128 stands for zero in the data rows.
Here are some points:
[128 131  98  91  84  78 111 116  87  89  95  90  47 100 178 214 168 213 128 115  64 145  94 108]
[118 128 112 121 120 129 148 144 160 157 149 136 136 173 145 111 113  98 106 108 121 122 132 138]
[147 145 142 130 117 122  92 122  90  66 105  99 106  87 117 103 124 104 124 124 117 157 114 140]
[146 112  74 125 118 171 194 125 143 162 106 114 113 138 169 126 149 128 138 152 117 141  93 131]
[139 158 153 148 128 139 114 115 115 101 124 107 119 124 125 140 119 119 111 125 116 119 117 127]
[114 120 123 143 154 156 168 116 131 117 120 103 117 107 112 116 110 119 116 139 122 116 164 170]
[110 108 170 156 138 157  96 130 124  33 119 136 113 107  76 113 114 145 116 118 135 141 163 142]
[121 113 145 168 153 148 137  83  98 119 109 121 122 116 126  89 114 104 123 133 122 131 186 206]
[126 134 152 162 137 119 115 106 109 121 132 143 140 138 126 123 122 129 144 155 141 122 121 121]
[137  83 107 113 104  75  86  99  84 137 147 179 188 126 127 159 124 121 117 105 120 113  88 105]
[115 138 172 146 128 126 151 141 112 117 135 117 145 155 162 153 157 133 120 123 110 111 103 121]
[108 108 111 110 122 108 114 101  98 116 110 113 113 117 124 121 141 140 138 133 167 154 153 139]
[109 130 122  90 109 138 125 128 144 175 165 171 139 130 135 133  96 105 126 112 126 134 118 107]
[130 122 124 140 152 176 159 154 136 127 115 108 111 109 107 114 107 118 119 110 116 125 150 185]
[116 115 110 123 138 151 172 163 142 147 144 151 133  99 118  98 121 124 112 117 120 115 127 116]
[ 73 137 118 118 103  91 126 129 105 100 112 113  96 111 119 130 130  97 163 107 139 146 131 136]
12 more points follow, each with its number after it:
[116 117 119 118 139 150 157 148 137 117 123 127 133 135 139 141 139 144 155 145 139 121 116 119] 0
[119 112 106 115 117 114 109 127 128 134 132 137 151 162 164 146 129 120 120 111 115 108 116 121] 1
[132 108 106 109 113 114 127 130 164 135 133 114 104 113 114 113 124 126 162 138 145 145 139 138] 2
[121 120 123 142 153 135 116 108  97 109 113 116 121 136 137 154 144 149 137 142 166 169 148 130] 3
[119 127 100 120  98  98  95 171 187 116 100 108 126 110 166 123 150 141  99 113 187  72 163  94] 4
[113 118 104 116 110 105 103 111 107 108 115 114 113 126 144 154 176 169 169 154 154 145 140 130] 5
[113 118 106  96 110 109 111 111 121 131 166 170 155 133 128 128 120 131 135 144 154 144 131 126] 6
[137 139 153  73 141  96 118 110  82 128 105 101 108 118 121 110 168 101 149 160 132 100 110 124] 7
[140 132 133  99 133 107 101 128 104 125 164  87 143 129 121 119 133 116 151 156 159 130 135 182] 8
[124 129  98 116 115 114 109 125 158 142 117 123 126 129 138 136 134 116 106 129 155 158 162 138] 9
[114 112 120 104 136 109 116 127 120 148 143 161 186 132 144 120 130 116 108 132  94 135 108 129] 10
[167 169 155 130 112 113 114 108  99 116 122 129 146 144 149 139 134 125 121 116 137 152 147 135] 11
Which three of these numbered points are nearest to each point below, looking only along the 8 directions in which the first points spread most? Their numbers follow each, nearest first.
[114 113  96 136 166 150 184 146 124 126 132 105 131 109 117 125  88 107 115 136 166 166 127 150] > 2 9 0
[ 94 122 104 128 129 149 173 160 113 143 139 151 134 132 149 136 126 161 174 159 141 116 126 132] > 0 4 2
[195 195 183 172 129  80 138  82  84 108  99 119 150 165 117 152 113 123 115  76 103  99 116 108] > 11 7 1
[195 120 134 140 125 157  97 156 124 182 125 182 144 126 115 158 109 131  83 105 118 144 107 135] > 10 1 6
[118 112 103 116 110 104 115 111 105 102 103 120 120 128 131 177 203 188 143 133 125 134 144 139] > 5 3 4
[127 106 116 110 105  95 113 102 105  96 114 123 130 140 188 201 191 175 144 118 109 114 121 119] > 5 1 3
[124 114 113 104 118 125 144 155 149 141 124 118 108 115 122 126 133 152 151 145 140 147 145 142] > 2 9 0
[125 138 130 167 150 121 124 107 105 100 113 109 125 135 140 141 157 141 133 134 173 167 139 134] > 3 7 8
[140 132 152 155 127 128 116 104  90 123  73  95 108 120 136 113 121  88 143  83 124 129 138  86] > 7 11 8
[115 122 119  99 122 126 140 180 202 172 137 122 110 111 100 109 110 115 116 119 114 104 121 120] > 4 2 9
[120 112 103 113 108 114 104 113 108 125 142 163 159 149 136 119 114 126 129 143 157 148 139 132] > 6 10 9
[144 171 128 146 101 108 159 110  99  62 105 155 184 206 113 135 185 171 114 156 177 182 153 147] > 3 5 7
[209 205 174 145 121 111 112 116  93 111 109 116 113 130 125 128 133 126 113 111 103 111 125 122] > 11 7 8
[ 92 160 179 147 157 141 144 158 146 154 141 114 103 113  74 120 132 141 144  99 160 138  97 132] > 4 0 2
[115 118 107 109 119 115 132 157 164 145 137 131 129 123 127 141 150 155 152 145 132 122 121 123] > 4 0 2
[105  79 124 138 113  64 108  94 123 156 150 170 147 138 145 154 133 107 131 108 175 156 127 124] > 6 10 1
[119 116 118 103 106 119 103 106 108  99 103 106 105 119 114 112 161 174 202 200 172 148 139 129] > 5 3 7
[192 220 217 133 131 113  79 100 124  91 105 106 125 118 103 140 111 131 130 141 107  77 116  94] > 11 7 8
[116 110 147 131 125 148 162 154 145  96 110 128 123 122 134 152 171 133 140 174 130 135 124 124] > 0 3 4
[141  95 113 104 121 121 206 153 148 120 118 137 141 135 153 146 166 169 153 129 131 105 145 110] > 0 4 2
[106  93  99 134 113 132 120 164 145 161 208 183 119 123 138  99  92  91 125 117  68 119  97  85] > 10 1 6
[110 104 108 112 101 116 111 108 122 139 160 156 146 141 117 124 133 126 135 137 136 116 119 120] > 6 10 1
[124 113 106 130 104 129  71 102 105 110 105  93 107 105  86 126 133 175 193 176 119 118 126  89] > 5 3 7
[141 119 117 129  84 107 129 157 126 137 111 113 115  89  98 133 116 125 116 141 157 185 177 136] > 2 9 8
[120 107 101  95 112 115 110 102 132 147 115 127 120 152 147 134 136 111 115 118 142 171 162 143] > 9 2 8
[125 150 137  86 131 112 103 109 134 129 159 155 182 141 185 162 158 163 155 103 106 108 111 104] > 1 10 6
[143 129 153  86 154 120 124 112 149 179 145 115  90  90 132  99 113 142 176 183 150 169 151 153] > 2 9 8
[110 137 124 114 156 160 161 166 110 126 104 130 119 109 148 151 119 152 105 155 130 118  97 136] > 0 4 2
[214 215 169 136 122 116 106  97 115 106 114 113 123 139 129 137 127 129 120 116 118 111 124 114] > 11 7 8
[113 114 113 107 107 106 107 110 102 110 107 111 130 143 131 118 125 129 142 142 139 142 143 138] > 8 7 9
[126 125 142 159 144 116 108 103 107 110 114 107 113 114 112 131 132 140 152 144 154 165 161 144] > 3 8 7
[120 101 109 105 102 114 111 110 138 173 160 146 143 131 123 127 134 144 161 160 148 129 134 124] > 6 9 10
[148  99 136  92 103  85 105 116 103 119 141 124 139 167 231 196 183 152 102 118 120 104 105 106] > 1 11 10
